[[-13  28  -7 -26   2  46  -8   5]
 [ 12  29   7 -14  16  -6   3  -2]
 [ -1  -4 -17  -5  -3  13   6   4]
 [ 11  -5  13 -14  12   2 -15  23]]
->
[[ 11  -5  13 -14  12   2 -15  23]
 [ -1  -4 -17  -5  -3  13   6   4]
 [-13  28  -7 -26   2  46  -8   5]
 [ 12  29   7 -14  16  -6   3  -2]]

[[ -1  44  10 -46]
 [ 15 -37  -5  37]
 [  3   0   4  -6]
 [-14  45   6 -35]]
->
[[ 15 -37  -5  37]
 [  3   0   4  -6]
 [ -1  44  10 -46]
 [-14  45   6 -35]]

[[-28  40  -3   1  -6  28  -6  -3  -1 -17 -23 -44  10   8  10 -12]
 [-11  11 -22  -4  12  20  -7  19  18 -21  -1 -14 -25  -4 -21  13]]
->
[[-11  11 -22  -4  12  20  -7  19  18 -21  -1 -14 -25  -4 -21  13]
 [-28  40  -3   1  -6  28  -6  -3  -1 -17 -23 -44  10   8  10 -12]]

[[-27  49   2  19 -19  -7   5  43 -26  27  24 -18  30]
 [ 31  22  35  30 -22 -25  42  17  29  -1 -32  10 -30]]
->
[[ 31  22  35  30 -22 -25  42  17  29  -1 -32  10 -30]
 [-27  49   2  19 -19  -7   5  43 -26  27  24 -18  30]]

[[ 20  21]
 [ 41 -18]
 [ -9   0]
 [-49  20]
 [ 17 -26]
 [ 52 -27]]
->
[[ 52 -27]
 [ 17 -26]
 [ 41 -18]
 [ -9   0]
 [-49  20]
 [ 20  21]]

[[ 20 -27  -1 -21   3]
 [-18  33  24 -12  24]
 [-14 -21  12  10   5]
 [-18  -9 -11   7  41]
 [ -5  -4  14  39   4]
 [ -7   3   5 -10 -45]
 [-28  14  -9   6   1]
 [ -5 -33   1  20 -11]
 [ 16  22   9 -21 -22]
 [ 28  10  19   0  16]
 [ -3 -25 -32  27  23]]
->
[[ -5 -33   1  20 -11]
 [ 20 -27  -1 -21   3]
 [ -3 -25 -32  27  23]
 [-14 -21  12  10   5]
 [-18  -9 -11   7  41]
 [ -5  -4  14  39   4]
 [ -7   3   5 -10 -45]
 [ 28  10  19   0  16]
 [-28  14  -9   6   1]
 [ 16  22   9 -21 -22]
 [-18  33  24 -12  24]]
---
[[  6 -42  -3   3]
 [  3  20 -10   7]
 [  6   7   7   8]
 [ 25  16 -26  32]
 [  3 -13 -12   3]
 [-25   4  19 -32]
 [ 14 -25  -6  14]]
->
[[  3  20 -10   7]
 [ 25  16 -26  32]
 [  6   7   7   8]
 [-25   4  19 -32]
 [  3 -13 -12   3]
 [ 14 -25  -6  14]
 [  6 -42  -3   3]]

[[ 10  34  19  17   9 -12  50 -16 -24 -14  48 -28   2  -3  48]
 [ 18 -27 -23  29  -4   5 -31 -10  33  44   2   4  34  33 -22]
 [ -6  29  25  -4  13   6  35  10 -13 -17  18   6  -9  -9  33]
 [ 17 -26 -22  29  -4   5 -30 -10  33  43   3   5  33  33 -20]]
->
[[ 10  34  19  17   9 -12  50 -16 -24 -14  48 -28   2  -3  48]
 [ -6  29  25  -4  13   6  35  10 -13 -17  18   6  -9  -9  33]
 [ 17 -26 -22  29  -4   5 -30 -10  33  43   3   5  33  33 -20]
 [ 18 -27 -23  29  -4   5 -31 -10  33  44   2   4  34  33 -22]]

[[ -2   6   0   5   1   0 -10  -1   5   6   1   8   4   5   6]
 [  0  -9   8  -9  -6  11  10  -3   1  14  12   3  21 -12  24]
 [  1   3  -6 -16  -6   9 -12  -6   2   0  -1  -2  20 -14   0]
 [  0  -2  -1   0  -2   0   0   1   0  -4  -1   3   5  -6   0]
 [ -2  21  14 -34 -40  12  13 -39   2  12 -10 -18 -15  15 -37]]
->
[[ -2  21  14 -34 -40  12  13 -39   2  12 -10 -18 -15  15 -37]
 [ -2   6   0   5   1   0 -10  -1   5   6   1   8   4   5   6]
 [  1   3  -6 -16  -6   9 -12  -6   2   0  -1  -2  20 -14   0]
 [  0  -2  -1   0  -2   0   0   1   0  -4  -1   3   5  -6   0]
 [  0  -9   8  -9  -6  11  10  -3   1  14  12   3  21 -12  24]]

[[  2  35  23 -33]
 [-10   7  52  -3]
 [  5  36  -3 -39]
 [-19 -32  31  22]
 [  2  29 -28 -35]
 [-15 -44   8  24]
 [ -3  25  43 -20]
 [ -6 -47 -16  18]
 [-17 -13  47  13]]
->
[[  5  36  -3 -39]
 [  2  35  23 -33]
 [  2  29 -28 -35]
 [ -3  25  43 -20]
 [-10   7  52  -3]
 [-17 -13  47  13]
 [-19 -32  31  22]
 [-15 -44   8  24]
 [ -6 -47 -16  18]]

[[  9  14  32 -20 -19  17  -7  25  16 -20   2]
 [-20  29   4   6  16   4 -37  24  43 -10   9]
 [ -3 -15 -27  20 -11   4   5 -15 -10  24 -17]]
->
[[-20  29   4   6  16   4 -37  24  43 -10   9]
 [  9  14  32 -20 -19  17  -7  25  16 -20   2]
 [ -3 -15 -27  20 -11   4   5 -15 -10  24 -17]]

[[ 16  18  24  17  20   3   5 -21 -18  36  -9  34 -36  -6   1 -10]
 [  5 -17  12  -1   0  15  -9  37  35 -16  -7   3  40  -3  -5  26]
 [ 19  -7  16  14  -1  21 -18  41  37  -9  -6  19  44 -14   9  36]
 [ 14   8  52  14  39   7  12 -25 -18  53 -28  50 -54  -4 -23 -17]]
->
[[ 16  18  24  17  20   3   5 -21 -18  36  -9  34 -36  -6   1 -10]
 [ 14   8  52  14  39   7  12 -25 -18  53 -28  50 -54  -4 -23 -17]
 [ 19  -7  16  14  -1  21 -18  41  37  -9  -6  19  44 -14   9  36]
 [  5 -17  12  -1   0  15  -9  37  35 -16  -7   3  40  -3  -5  26]]

[[ 20  44]
 [  6  16]
 [ -4 -19]
 [ 10 -27]
 [  5  22]
 [ -5 -29]
 [ -5 -32]
 [  4  30]
 [ -7  14]]
->
[[ 20  44]
 [  4  30]
 [  5  22]
 [  6  16]
 [ -7  14]
 [ -4 -19]
 [ 10 -27]
 [ -5 -29]
 [ -5 -32]]
